Each path below is one point turned by a fixed rotation once a step. After each direction that follows a path, write how fast that rotation turns it, in degrees per step (0 if it stays still).
Each turn is a multiple of 5 degrees from 10 to 175, or 0.
Each row of a path follows its step; steps can be skipped.
path 1
step 0: [ -5  29 -32   4  12  14  34  41   4 -25  11  10   1 -45   6  10 -19  30
   5  10  -6   4 -25  32 -28 -10  13  -3 -14   4  31 -28  -8  26  10]
step 1: [-20   7  14 -22  -3   4   9   8   9  14  -4  -1 -17  11   5  53  -6  -3
  21  38  34 -11 -26   0  45 -29  -9  23  20 -31  12  22  12 -19   9]
step 2: [ 18 -40 -12 -16 -38 -11 -21  22  21 -11 -16  15   7  16 -13 -38  16   3
 -48 -14 -11  -2  -6   1   0 -28 -16  11  21 -15  31 -11  27  -9  12]
step 3: [-20   5 -37   6  -3 -21 -26  10   7  31  -9  13  -1 -25  21  12 -21  29
  -8   1  -1  -6 -22  17  -4  24   1  -7 -27  28 -10 -49  -1 -41 -24]
step 4: [ 14  10  -8   1 -10  18  14  24 -21   5  -9   8  15  19  16  10 -48 -15
  27  63   5  10  15   3 -10  -6   8  24 -24 -18  33   5  12  28 -20]
step 5: [ -9  -1 -11 -41  -2 -21  15 -22  34  -8 -20   5 -15  -8 -16   1  -4 -14
 -20  11  25  -5  -1  20   3 -51 -30  16  21 -24   4 -18 -48  16   9]
step 6: [-15 -18 -19  24 -19  19 -22  25  14  39 -17   9  10  -3 -28  -1  32  -6
   2 -24   7  21 -12   9  12  -9 -47   6 -18 -17  -9   3  27 -30 -36]
step 7: [ 22  19  -7  -6 -29   1 -21  -5  -7 -19 -31  -3   6  27  44  -7 -28  18
  -9 -19  -7 -18  11  -9  -8   0  28  -9 -17 -12  10 -16  -9  -8 -66]
step 8: [-25  27  -5 -31   3 -22  14  -8 -14   7   0  25  16  12 -12 -14 -19   5
  18  42  13  52   3  -9 -47   0 -21 -10 -19  -7  -7  -3 -37  -6   8]
step 9: [ 25  -2   5  23   2  22 -11 -33   2  12 -15  -5 -27 -35   1  17   3 -30
  -4   8  -5  36   9  10  21 -45 -52   0   9   4  15  18  -7  20 -23]
step 10: [-25  26 -27  -6   3  19  14  32  33  -7 -13  12  10  18   3   9  24  27
 -19 -49 -21  -2  20   3  -5 -37   5 -25   6 -21 -27  14   8  14 -31]
step 12: [ 22   7  39  19   0 -24 -15  -2 -25 -35  -5  25   9  -6  15 -13 -18   4
 -11  24 -24  27  10  23 -38 -41 -11 -11   3  23  19  30  -4 -24   6]
Speeds:
[ -9  -4  -6   6  -7  -5   6   8  -2   6  13  -1  -5  -1   0   2  -5   5
 -21 -10  -1  -2   6  -3   6  10  -5   0  -7   5   4   8  -3   5 -12] : 100
[ 15  -2  -3  -7  -1  -2  15  -6  13   0   0  -3   7  18  -8   8  -4   7
  -4   8  -1  -3  -3 -14  -2   6  -4   2   3   2  -2   5  -3  -2   0] : 115
[-11   9 -15 -12   0  -3  -2 -14  -1  -7   1   3   8  -3 -14   1  -5   8
  -6 -12  -3   1  -7   9  -6   3   7   4   3  -1  -2  -2   0   6   5] : 140
[  8   2   3  -8   5   4  -1   5 -13  -7  10   8  -4   6  -2  -5  -9   1
   0   6   7   2 -10   6  10  -1   5   2 -10  -7  -3  11 -17  -3   3] : 100
path 2
step 0: [ 13 -12  -3 -40   7 -10   5  24  -3  -5 -12  -1   0  19  -3  40  28  12
  -7 -11 -26 -34  -8  19   1  11 -23 -13   5 -19 -29 -37   1  -9 -33]
step 1: [  7  28 -15  -7   2  -2   0 -36  27 -21   7 -17  -1 -17  28  -2 -26 -23
  15   9  24 -12  -3 -20  26  26  -7 -19  19  17 -29  -3  -5 -42  -9]
step 2: [-34  -3  -2 -11   2 -15 -22   0 -21  31  23  11   3  16  -3 -16 -29  24
  12  37 -17   6  29  -2  -5   0 -16   3  39 -16 -23 -23   0  17 -35]
step 3: [-17  -6 -30   4 -24 -23  17  16  25   0   4  -2 -11   3  -4  34  23  -4
 -21 -29 -26 -27 -12  -9   1 -10 -47   2  20  21 -12 -25  -5 -31  -2]
step 4: [ -7  -5 -11 -20  18 -21   4 -60   1 -28  -3  -6  -2  -5 -10  21  -5 -25
  31  13   6 -10  20  15   7  27   9 -13  31 -21 -24  -3 -26  -6   8]
step 5: [ 13  -2  -7 -50   9   1 -26  30 -28   5  24   0  -8 -13  18   5  -4  22
   8  19  -5   4   3  17   5 -19 -24  -5  14  12 -39 -19   8 -18 -44]
step 7: [-40  -4 -29  -9  -7 -29  -8 -30 -10  -3  24  12   9 -23 -21  -5   4  -6
  26  40  -2 -16  29   3   5   3  -9   4  46  10  21  -4 -11  -4  -8]
step 8: [  2 -24 -28 -21  13 -11   2   7 -11   6   9   8 -23  14  14  38  18   9
   0 -25 -26  18 -15  20 -14 -33 -18   2  21   8 -50 -22 -20   4 -10]
step 9: [  7   3   8 -13 -13 -32   3 -34  -2 -44  -3 -37  -5 -18  11  27 -13 -20
   2  -4  11 -31   0   6  12  31 -14   0  -6 -16 -16 -19  24 -23 -24]
step 10: [-24   0 -31  -6  35   8 -25  -3 -29   7  26  -1  10  -8  25  -2 -32   6
  12  40  12  14   4  -2   9  -4  -7 -19  30  17   5  -7 -28 -19 -33]
step 11: [-16 -15 -19   4 -45 -34   8 -13 -11  30  -2  -3 -26  14  20  18   7  17
 -16 -18  -6 -10  -2 -21 -12 -24 -21  17  25   5 -22 -30  16  15 -24]
step 12: [-42   3 -20  12   5 -23  10 -29   7 -48  15 -10  14 -20  -5  38  11 -24
  29   6 -29 -21 -12  24  10   4  -6  -9   9  -4   9  -9  -4 -15   1]
Speeds:
[ -5  -2  -8 -10  -6   3   0 -10  -2   9  -5   0   0  -4   1   7  19   1
  -2  -5  -8  -8   1   3  10  -3   9 -15  -1   3   2   2  -3  11   9] : 90
[ -1   4 -11   1  -4   2   0  -3  13  -1 -11  -4   1  11  -3  -2   3 -10
  -4   4  14   7   3  11   7  -7  -9   4 -11   5  -1 -13   3   7  -4] : 135
[  4  -3  10  -8  -4   4  16   2 -13  -2   2  -2   0  10  -1   2   6   1
  -9   4 -11   9   2 -12  -3  -6  -2   1  -4  10  -3 -15   0  -2   1] : 130
[-10  -2  -1  10  -2  -5   5  -6   2   6  -5  16  -3   8 -11   7   5   0
   8   1  -3  -3  -3  -2  -8 -13  -8  10  10  -1  10   1   2  -5  11] : 85
[ 12  -9 -18   2   5   9  -7  13  -4   6  -1  13   4   3   1   2   6   3
 -10  -3   3  -7 -12  -2  -5   5  -4   3   0   7  -3  -2  -6  -3  -5] : 140
path 3
step 0: [ -2  17   0  -2  -6  -8  -2  31 -45 -20  13   0  -6  -5  25   2  26 -21
 -20 -10 -28 -31  40 -18  13 -21 -17  23  -5 -11 -27  24 -20 -21   2]
step 1: [ -9  20 -36   7  41  -3 -36  -1  17 -18 -15   2  15   0  25 -33  -1 -20
  33   6  -6  18   3 -17 -13 -18  25  18  10 -12 -35 -11   6 -18  25]
step 3: [ -3  19  -1 -10 -15  10 -14 -14 -19 -12 -46   6  -2   6  16  -3   5  -8
   3   6 -31   0  49   3   0 -38  -3   9 -16 -24 -22  23 -35 -37 -23]
step 4: [-20  18 -54  21   5  16   8 -18  14  15   2  17  27   7   2 -41  12 -16
   4  14   1   5   3  -5  20 -26  14  35   0  -3  -3  -1  -2  -5  53]
step 5: [-29  15 -24 -11  15  11  -3  21 -10  24  17  -5  10  -5  23  25 -17 -19
 -33 -23 -40 -14  28 -14   1   0 -41  27  12 -31 -16  -2 -11   7  -7]
step 6: [ -4  10 -16  -1  17   5 -38 -19   2   0 -49   9 -11   2  13  -6 -22   8
  16  26 -30  15   3   8  15 -27  -1  -6 -30 -40 -39  15   6  -7  17]
step 7: [-21  12 -42  27 -26 -10  14 -14  -6  13  -2  15  15  -7 -11 -11   8  10
 -24 -24 -44 -12 -36 -14  29 -21 -11  27   9   2   0  -1   3 -27  32]
step 8: [-26  29 -12 -25  15  19  -6 -16  -2   6   0 -13 -20  40   3  24  -8  -3
   9  -5 -36  -4  31 -21 -12   8 -21  31   6 -25 -12  12 -29 -39 -12]
step 9: [-31  17 -34   2  -3   7   4  -7  24   7 -24  25 -23  -6   0 -15 -19 -13
  18  48  -2   4  -6  -5  28  -7  -4  32  -8 -24 -16  10  40  11  22]
step 10: [-13  -9 -43 -35 -24  19  14  -3  -7  12 -14  -3   0 -20  19  -3   4   3
 -34 -27 -39 -20 -23 -14  15 -14 -36   8  10 -19  -6 -23   7 -21 -17]
step 11: [ -7   3 -12 -40  25  13   0 -17 -13  -6 -14 -11 -29  47   1  -7   1   7
  16  23 -19   0 -13 -16   9 -13 -18  -1 -29 -17 -29  23 -31 -19  36]
step 12: [-16  26 -31  18  -3 -21  10  20 -17 -13  18  19 -29 -13   2  -7  16 -14
   3  12 -14 -29 -25 -24  28   0  -3  39  11  -5 -18  13  44 -16  21]
Speeds:
[  0  -5   4  -5  -9  -2   0   4   5  -2  16 -12   0  -9   1  -8   0   5
 -18  -5 -11   9  10  -2   2  11  -3   5  -5  -2   0   5   2  -9  -6] : 140
[  2   9   0   7  12  -5  -2  -5   6   9   5 -13 -11   6 -10  -4   9  -5
  -8   2   8  -9   9 -12  10  -5   4   1   8   5  -1   0  -3  -1  -2] : 95
[  5   6  -9   6 -19   0  -9  -3  13   3   1  -5   2   3  10  -7   7  -6
   4  -9   4   2  -5   0  -3  -2  -5  -5   2   6  -2 -17   5  -4   6] : 125
[ -4  -8 -11  -3  16   5   9 -10   4  -6  -5  -3  10  -7  -1  -2   3   5
  -7  -9  -4   2  -6  -5  -4   6   6   2  10   7   9 -13  -5   0   4] : 125
[  1   1   5  11   4  -7  -6   7  -2  -3   0   4  18  -7   6  -8  -1  -9
  -4  -7   4   6  15   3  -6 -12   7   2   1   2  -3   2 -13   5   2] : 20
[  8  -1   1   8  14 -10 -15   6 -10  -3   7  -5  -2   0   4   5   1   7
  -2  -8 -11  -2 -12  -2   1   2   0  -9  -2  -2 -12   0   4   0  12] : 65
